Rotation paths and how fast each direction turns (degrees a step):
Each turn is a multiple of 5 degrees from 10 to 175, or 0.
Each row of a path follows its step; steps can be skipped.
Rotation 1:
step 0: [-0.60 -1.16  0.31  6.14  1.36 -1.19 -1.11  3.58  1.06  0.38  0.65 -2.09
  1.89 -0.63  2.96  2.50 -3.63 -0.40  0.20  2.04  2.54 -1.90 -1.13  1.82
 -1.34  0.64]
step 1: [-1.33 -1.05  0.56 -0.05  1.30 -2.00  3.04  2.28  0.38  0.84  3.29  1.07
  0.49 -3.04 -1.38 -2.63 -3.40 -0.95 -1.80 -0.50  1.83 -3.84  2.33  2.43
 -2.67 -3.06]
step 2: [-1.49  0.82 -1.63 -0.40  2.28 -0.56 -0.98 -0.63  2.88 -0.46 -2.57  0.17
  1.23 -0.77 -2.32  2.29  0.51  2.86 -3.60  1.65  1.08 -4.98 -2.40  0.66
 -3.70 -2.72]
step 3: [ 0.27 -2.39 -0.33  0.13  1.04 -1.46 -3.05 -0.56 -0.25  1.95 -2.10  1.82
  2.10 -0.41 -2.77  0.06 -4.18  4.14 -0.63  0.09  2.12 -0.80  1.13  1.06
  4.09 -3.61]
step 4: [ 0.85 -2.45 -2.46  1.24  0.82  0.68 -0.47  0.17  1.58  6.13 -1.80  4.54
  0.39 -0.87  0.48 -0.15  2.43  2.52  0.69 -1.96 -0.47 -2.19  1.35  2.91
 -1.01  1.26]
step 5: [-0.11  0.96 -3.80 -3.60 -0.25 -3.98 -1.19 -1.29  0.16  1.71 -0.56  1.90
 -0.16 -0.47  0.11 -0.68 -2.27  1.59  1.65 -3.64 -5.06 -0.50 -3.13  1.75
 -0.28 -0.92]
step 6: [ 3.45 -1.89 -2.42 -2.07 -2.24 -2.47  2.50  0.35  0.72  1.07 -2.45 -0.95
 -2.33  1.42  1.59 -1.23  3.15  4.50 -0.13  1.96 -0.50  1.85 -2.33  1.28
  2.19 -1.69]
step 7: [-1.59  2.20 -0.42 -3.24 -3.17  2.90  0.42  0.20 -1.82  1.83 -3.22 -0.53
 -1.62 -1.22  4.18 -0.49  0.09  2.00  3.58  0.27 -2.10 -0.58  2.44  0.03
  3.25 -0.82]
step 8: [-3.12 -0.80 -0.58 -2.86  1.36  0.29  2.24  1.23  0.88 -0.36 -1.84 -2.27
  2.48  1.46  1.02 -2.26  1.63  2.24  2.45  0.49 -3.74  4.41  1.53  0.40
 -0.65  4.21]
step 9: [-2.79 -2.27  1.36  1.48 -4.98 -0.27 -0.16  0.27 -0.02 -3.09 -2.92 -3.26
 -0.72  2.62  3.00 -3.22 -0.19 -1.47 -0.60 -3.39 -1.32  1.03 -1.37  0.00
  0.34  0.88]
Speeds:
[ 0.03 -0.30 -0.84 -0.41  0.72  0.18  0.75  1.56  1.14  0.13  0.11 -2.07
 -0.95  0.94  0.29  0.37  0.17 -0.65  0.82 -0.95 -0.60 -0.68  0.74 -1.52
  1.07  0.03]
35
[ 1.87 -0.75  0.24  0.14  0.01  0.00  0.78 -0.54  0.76  0.69 -0.72 -1.14
 -0.41 -0.04 -0.30 -0.04  1.41  0.91 -0.90 -0.10  0.79  0.38  1.02  0.14
 -1.97  1.19]
160
[ 0.32 -1.04 -0.05  0.86 -0.02 -1.10  0.32  0.23 -0.12  0.01 -0.31 -0.89
  0.80 -1.32  0.68 -0.83  0.03  0.24 -0.84 -0.64  1.70  1.01 -1.36 -0.53
  2.00  0.21]
125
[ 0.28 -0.56  0.74  0.76 -0.30 -2.11 -0.94  0.74 -0.66 -0.90 -0.53 -0.43
 -0.02  2.48 -0.16  1.10 -0.32  1.01 -0.30  0.39 -0.33  0.80  0.05  0.04
 -0.03 -0.50]
120
[ 0.99 -1.77 -0.02  0.23  0.16  0.43 -0.40  0.36  1.11 -0.03  0.09  1.02
  0.74  0.56  1.43 -0.17 -1.21 -1.37  0.90 -1.27 -0.30  0.95 -0.69  0.33
 -1.33  0.00]
80
[ 1.89  0.57 -0.96 -0.04  0.66 -0.99  0.17 -1.39 -1.38  1.25  0.95  0.36
 -1.08  0.28  0.97  0.53  0.48 -0.06  1.41  0.29 -0.44  0.23 -0.83 -0.08
  0.62  0.37]
45
Rotation 2:
step 0: [ 0.69  0.40  0.10 -0.47 -1.35 -3.34  0.62  0.61 -1.80  1.50  1.10 -4.16
  3.42  1.17 -1.29  0.99  1.22 -1.00  0.88 -0.24  3.21 -3.45 -0.01  5.97
 -2.49  1.26]
step 1: [ 2.35 -3.51 -2.77 -2.81  2.50 -1.18  1.79 -1.70 -1.59 -0.87  1.77 -0.60
 -0.35  2.17 -3.10  0.25  1.25  4.15  1.36  1.30 -2.92 -2.10 -0.14  2.64
 -2.24 -2.37]
step 2: [-2.06 -4.92 -1.22 -0.72 -1.94  1.44 -1.27  0.95 -1.03 -1.67  1.46  0.70
  0.65  2.60 -0.46 -0.29 -3.41  2.87  3.34 -0.06  2.93 -3.47 -2.93  1.25
  1.00  2.00]
step 3: [-2.66 -1.20  1.16  1.50  2.69 -1.17  0.74  0.98 -1.94  1.90  0.62 -3.58
  2.44  3.99 -1.75  0.69  1.71  2.97 -1.56 -2.66  4.05 -0.10  0.29  4.02
  0.30 -0.22]
step 4: [ 1.17 -2.00 -0.90 -2.48  0.15 -3.26  2.56  0.25 -0.69  0.60 -0.72 -2.18
 -0.78  1.97 -4.56  1.68  3.06  2.64  0.35  1.73  0.14 -2.73 -3.34 -1.26
 -3.50  2.03]
step 5: [-1.99 -0.22 -3.92  0.73 -2.14 -0.62  0.09 -2.82 -2.72 -0.30  2.66 -0.42
 -1.60  1.29  1.17  2.69 -2.88  4.00  0.61  2.00  2.33 -3.48 -2.53  2.41
 -0.54 -0.89]
step 6: [ 1.12 -3.19  0.61 -0.84  0.14 -1.92  0.27  1.71 -3.40  1.17 -0.17 -0.73
  4.44  1.89  3.54  0.88  1.18  3.90  0.14 -0.86  1.76 -1.06  0.84  4.64
 -1.63  2.61]
step 7: [ 0.35 -3.18  1.05 -3.20  2.22 -1.86  4.14 -1.57  1.01 -1.66  1.32 -2.66
  0.37  4.10 -1.04 -0.25  1.77 -0.54 -0.05 -0.52 -0.60 -4.66 -3.26  2.10
 -0.64 -0.85]
step 8: [-1.34 -0.75 -3.48 -2.37 -2.37 -1.75 -0.87 -1.66 -2.38 -1.42  1.92 -0.14
  2.83  1.86 -5.10  1.03 -2.75  1.39  3.04  0.11  3.45 -1.50 -1.24  1.65
 -1.55 -1.15]
step 9: [-0.58 -3.88 -2.39  2.25  1.63  0.39  0.07  3.61 -3.12  1.65  1.80 -1.05
 -0.68  1.97 -0.82  0.00  3.35  3.93  1.83  0.80  0.95 -0.10 -0.80  5.29
 -0.10  0.51]
Speeds:
[ 0.02  0.88  0.65  0.63 -0.95  0.21 -0.62 -0.93  0.77 -0.17  0.81 -0.60
  0.99 -0.62 -0.68  1.37 -0.89  0.75 -0.43 -0.93  1.33  0.39  1.88  1.03
 -0.64 -0.70]
135
[-0.34  0.67 -1.07 -0.64  0.11  0.63  0.44  1.10 -0.64 -1.58 -0.36  0.24
 -0.59  0.12  0.64  1.41 -1.09  0.68  2.01  0.11  0.38  0.47  0.13 -1.04
 -0.47 -1.34]
110
[-0.21 -1.65  1.49 -0.57 -1.12 -0.63  0.72  0.35  0.76 -0.47  0.83 -0.03
 -1.08 -0.34  0.12  0.60  1.73  0.92  0.35  0.21 -0.97  1.65  0.38  0.02
 -0.52 -0.32]
130
[ 0.67  1.52  0.84 -0.29 -0.36  0.79  0.22  2.16 -0.56  0.95  0.46 -0.53
 -0.73  1.61  0.72 -0.56  0.50 -0.24 -0.29 -1.33 -0.19 -0.19  0.50  0.75
 -1.11  0.06]
115
[-0.95 -0.73  0.17  0.93  0.79  1.27 -0.98  1.09  0.36  0.41 -0.17 -0.48
 -0.92  0.41 -2.73 -0.75 -0.09  0.83  0.43 -0.47  0.50  0.59  0.10 -0.74
  0.62  0.03]
55
[-1.06  0.43 -0.54  0.86  1.50  0.18  0.83 -1.24 -0.27  0.02  1.14 -0.33
 -1.13  0.78  0.66 -0.24  0.28  0.22 -1.05 -0.21 -0.58  0.41  0.00  0.72
  0.92 -2.26]
170
Rotation 3:
step 0: [ 0.50 -0.44 -0.14 -0.41  2.62 -4.21  3.03 -1.74  2.22  0.66 -4.73  2.92
  0.92 -0.47  0.60  1.06  0.14 -5.98  0.68  0.94 -1.02 -1.24  2.69 -1.02
  3.15  2.09]
step 1: [-1.34  3.43 -3.10  1.75 -3.05  0.13  1.35 -3.64 -0.99 -0.51 -0.27  0.63
 -2.16 -3.86 -1.94  3.17  0.54 -1.57 -2.33  0.73  1.42 -4.37 -1.51 -0.19
  5.02  0.13]
step 2: [ 0.47  0.05 -1.40  2.20  4.12  1.24 -0.38 -0.75 -0.53 -2.16  4.00  0.08
 -1.03 -1.16 -5.41 -0.50  0.54 -1.18 -2.69 -3.98  1.85  0.03  3.45 -1.93
  1.94 -3.84]
step 3: [-3.49 -3.24  0.47 -2.36  0.36  3.72  4.28 -2.14 -0.05 -0.95  4.00 -3.45
  1.63 -3.45  0.54 -1.68  0.29  0.96  0.14  1.33  2.13  1.34  1.07 -4.31
 -1.30 -1.12]
step 4: [-0.13 -1.33  3.39 -4.03  2.11  1.62 -0.71 -2.10  2.13  2.40  2.12 -3.96
 -3.52  2.13 -0.94  1.27 -3.77  2.59 -0.78  0.99 -1.10  4.24 -1.10  0.53
  2.25  0.89]
step 5: [-0.54 -3.44 -2.39  0.92  3.12  0.40 -0.29 -0.14  2.57  1.83 -0.92 -1.96
 -0.79  5.35 -1.44 -1.01  0.67 -2.01  2.31  2.89 -3.69 -1.76 -2.76 -2.35
 -0.56  3.62]
step 6: [-5.23  3.26 -1.52  0.93 -0.75  2.64  1.37 -0.61 -0.69  3.25 -1.81  2.55
 -3.04  3.12  1.21  1.43  4.58 -0.56  0.37 -0.42 -2.39  0.54  0.49  2.12
  0.63  2.49]
step 7: [-1.59 -0.53  3.34  1.71  0.45  2.35  0.92  2.36  1.39  0.86 -4.00  4.71
  0.70  1.77 -3.70 -0.28  0.21 -1.09 -3.57  0.02  2.18 -3.91  3.67  0.80
  1.92  0.08]
step 8: [ 1.97  3.78 -1.42 -1.02 -0.93  4.64  2.02 -0.31  3.68  0.83  0.67  3.55
  2.82 -5.00 -2.66  1.29  0.69  0.27 -1.58  1.04  2.28 -0.87 -1.59 -2.02
 -2.29  0.20]
step 9: [ 2.61 -0.75  0.91 -0.20  4.74 -2.00 -0.43 -4.23  5.09  2.62  2.12  1.50
 -1.55 -4.49  1.21 -0.18  0.81  1.44 -1.09 -0.49  1.14  1.36  2.77  1.07
  0.22 -2.35]
Speeds:
[ 0.66  0.95  1.28  0.22  0.16 -0.44 -0.41  0.27 -1.18 -0.62  0.76 -0.19
 -0.54  0.51  0.92 -1.04 -0.16 -1.65  0.33  0.56  1.83 -0.10 -1.05  1.08
 -1.33  0.25]
0
[ 0.04 -1.26  1.44  0.88  1.94 -1.06 -1.00 -0.09  0.44 -0.92 -0.79 -0.11
  0.04  0.12 -0.94 -0.09 -0.28 -0.36  0.54  0.40 -0.24 -0.53  2.20  0.31
 -0.40  0.03]
155
[-0.92 -1.12  1.66 -0.35 -0.96  0.27  0.23 -0.42  0.05  0.40 -0.62 -0.37
 -0.93 -0.94  2.44  0.09  0.02 -0.06 -0.63 -0.41  0.41 -0.63  0.79  0.70
  1.40  0.38]
120
[ 0.28  0.65 -1.89  0.81  0.25 -0.10 -0.07  0.05  0.91 -0.36 -0.03  0.66
  0.78 -1.44  0.46 -0.34 -1.14 -0.44  0.47  0.65  1.72  0.47  0.89  1.10
  1.52 -0.34]
45
[ 0.72  0.16  1.25  0.43 -1.76 -0.18 -0.76 -0.70  1.12  0.60 -0.21  1.31
  0.44 -0.45 -0.97 -2.01  1.38  0.16  0.91  0.07 -0.37  0.56 -0.19  0.33
  0.46  0.36]
35
[-0.81  0.53 -0.05  0.11 -0.75  1.29 -0.23 -0.13  0.05 -1.42  0.06 -0.35
  0.28 -1.79  0.45  0.79  0.34 -1.14  0.98  1.64 -1.48  0.18  0.25 -0.47
 -1.07  0.85]
145
[ 0.08  0.13 -0.23 -0.37  0.57 -0.01 -2.03  0.58 -0.64  1.32 -0.28 -1.94
  0.49 -0.61  0.28 -0.77  1.07  0.30 -0.98  1.23  0.53  1.13  0.31 -1.09
  0.38 -0.12]
55
[-0.34 -1.06 -0.04  0.79  0.72  0.98  0.15 -0.61  0.96  0.91  1.39  1.07
  0.26  0.36 -0.15  0.60  0.67 -0.06 -2.11  1.32  0.29  0.33 -0.18  1.15
 -0.74  1.04]
10
Rotation 4:
step 0: [ 1.52 -2.76 -2.70 -0.27  0.29  0.11  0.19  2.93 -1.15  0.68  1.85 -0.36
  0.58 -3.68 -1.29 -2.60 -0.17  3.44 -1.44  0.89 -0.68 -4.70  1.93  0.84
 -0.66  3.68]
step 1: [-2.99  1.14 -1.53  0.71 -1.32 -1.86 -0.75 -0.11 -2.18 -1.18  4.37 -2.92
 -1.88  0.52  1.23  0.36  1.23  1.42  2.12  1.76 -0.47 -4.92  1.75 -0.08
  3.04  1.67]
step 2: [-1.93  4.93 -2.33 -1.30 -1.15  2.14 -0.36  1.49 -0.45 -0.67  0.36 -1.78
 -0.48 -0.96 -3.23 -1.24  2.13 -0.69  0.95 -2.08 -2.21 -2.95 -3.77  0.53
  2.68 -0.63]
step 3: [-1.85 -0.63 -0.81 -0.41 -1.31  2.42 -0.49  2.14 -0.31 -1.44  1.61 -3.67
 -0.86 -1.47  2.26  0.08  1.14 -4.19  0.62 -3.86 -1.21 -0.77 -2.76 -0.41
 -4.27  1.49]
step 4: [-0.59  0.56 -1.88  1.71  1.98 -1.34 -1.80 -0.43 -0.39 -3.61 -1.22 -2.15
 -2.22 -0.99  0.40 -1.26 -5.37 -2.04 -2.07 -2.21  2.56 -1.79 -2.15  1.83
 -1.36  1.18]
step 5: [ 0.71  0.84  0.01 -0.22  2.03 -4.60 -2.13 -1.05  1.59 -2.49  2.38 -2.40
  3.24  0.83  1.68  3.16 -2.17 -1.44 -0.98 -0.23 -1.88  0.71 -3.83  1.05
  2.12  0.13]
step 6: [ 0.28  1.61 -1.54 -2.78  4.97  0.34 -2.80  0.23  3.58  1.39 -0.77  0.88
  0.38 -2.79 -0.62  2.89  0.06  0.59 -1.23  0.69 -2.16  1.48 -1.81  0.94
 -1.07  3.58]
step 7: [-1.24  0.52 -2.02 -1.74  1.93 -2.66  1.21  2.78 -0.67 -1.08  0.80 -0.37
  1.12 -2.23  3.03  0.17  0.52  3.38 -3.52  2.02 -0.98  0.49  1.74 -1.72
 -3.96  2.62]
step 8: [ 0.71 -0.07 -2.39  1.04  0.16 -2.60 -2.23  2.20 -0.15  0.86 -0.32 -1.61
  1.17  1.71 -1.03 -1.12  1.46  3.36 -2.25  3.62  1.14 -5.51  0.59  1.49
  0.38  2.26]
step 9: [-1.85  3.33  0.17  0.75  0.98  0.12 -1.68 -0.27 -1.17  1.78  2.40 -2.18
  1.97 -2.08  1.76  1.71  4.29  1.36  1.57 -0.65 -0.51 -5.24  0.32 -1.57
  2.16 -0.66]
Speeds:
[ 0.14 -1.23 -0.99 -0.65  1.28  0.80  0.79 -0.78 -0.23 -1.58 -0.88 -0.85
 -0.14  0.32  0.25  1.55  0.60 -0.61 -1.27  0.22  0.77  1.04 -1.00  0.65
  0.53 -0.34]
40
[ 0.63 -1.23  0.00  0.77 -0.30  0.10  0.16  1.44 -1.66 -0.07 -0.78 -0.12
 -0.94 -0.66 -0.25 -0.19 -0.70 -0.17 -0.84  1.12 -0.40 -0.23 -0.50 -0.75
 -2.40 -0.48]
95
[-1.46 -0.26  0.43 -0.89 -0.82  0.14  0.89 -0.03 -1.01  1.00  0.62 -0.84
 -1.16 -0.16 -0.10 -0.22 -1.29 -0.68  0.41 -1.10 -0.39  0.02 -1.05  2.12
  0.18 -0.72]
40
[ 0.31  0.58 -0.57  0.67 -0.61  0.41 -1.18 -0.59 -0.48  0.56 -1.46 -0.47
  1.18  0.33  1.81 -0.61  0.63  0.01  0.39 -1.20  1.26 -0.51 -0.76  0.55
 -1.02 -1.30]
60
[ 0.98 -0.06 -0.85 -0.61  0.18  0.48  1.35 -0.24  0.12 -0.16  0.46 -0.13
 -1.17 -0.80  1.18  0.27 -0.99  1.06  1.08 -1.25  1.51  0.14  1.04 -0.44
 -1.00  1.28]
110
[ 0.01 -0.63 -0.98 -0.46  1.14 -0.73  0.41  0.26  0.02  1.25 -0.54 -0.03
  0.63 -0.43  0.97 -0.21  0.27  1.93  0.29  1.45 -1.19  0.45  1.01  1.74
 -0.04 -0.52]
45
[ 0.26  0.45 -1.96  0.25 -0.31  0.09 -0.44 -0.08  0.92  1.21 -0.97  0.22
 -0.52 -0.39 -2.03 -0.48 -0.45 -0.88  0.36  1.15  1.58  0.16 -0.29  0.92
  0.04  0.70]
175
[-2.00  1.25  0.60  0.51  1.57  0.39 -0.75 -1.15 -0.56 -0.15 -0.90  0.26
 -1.49 -1.08  0.47  0.29 -0.36 -0.42  0.01  0.70  0.38 -0.27  1.35 -0.39
 -0.05 -0.63]
140
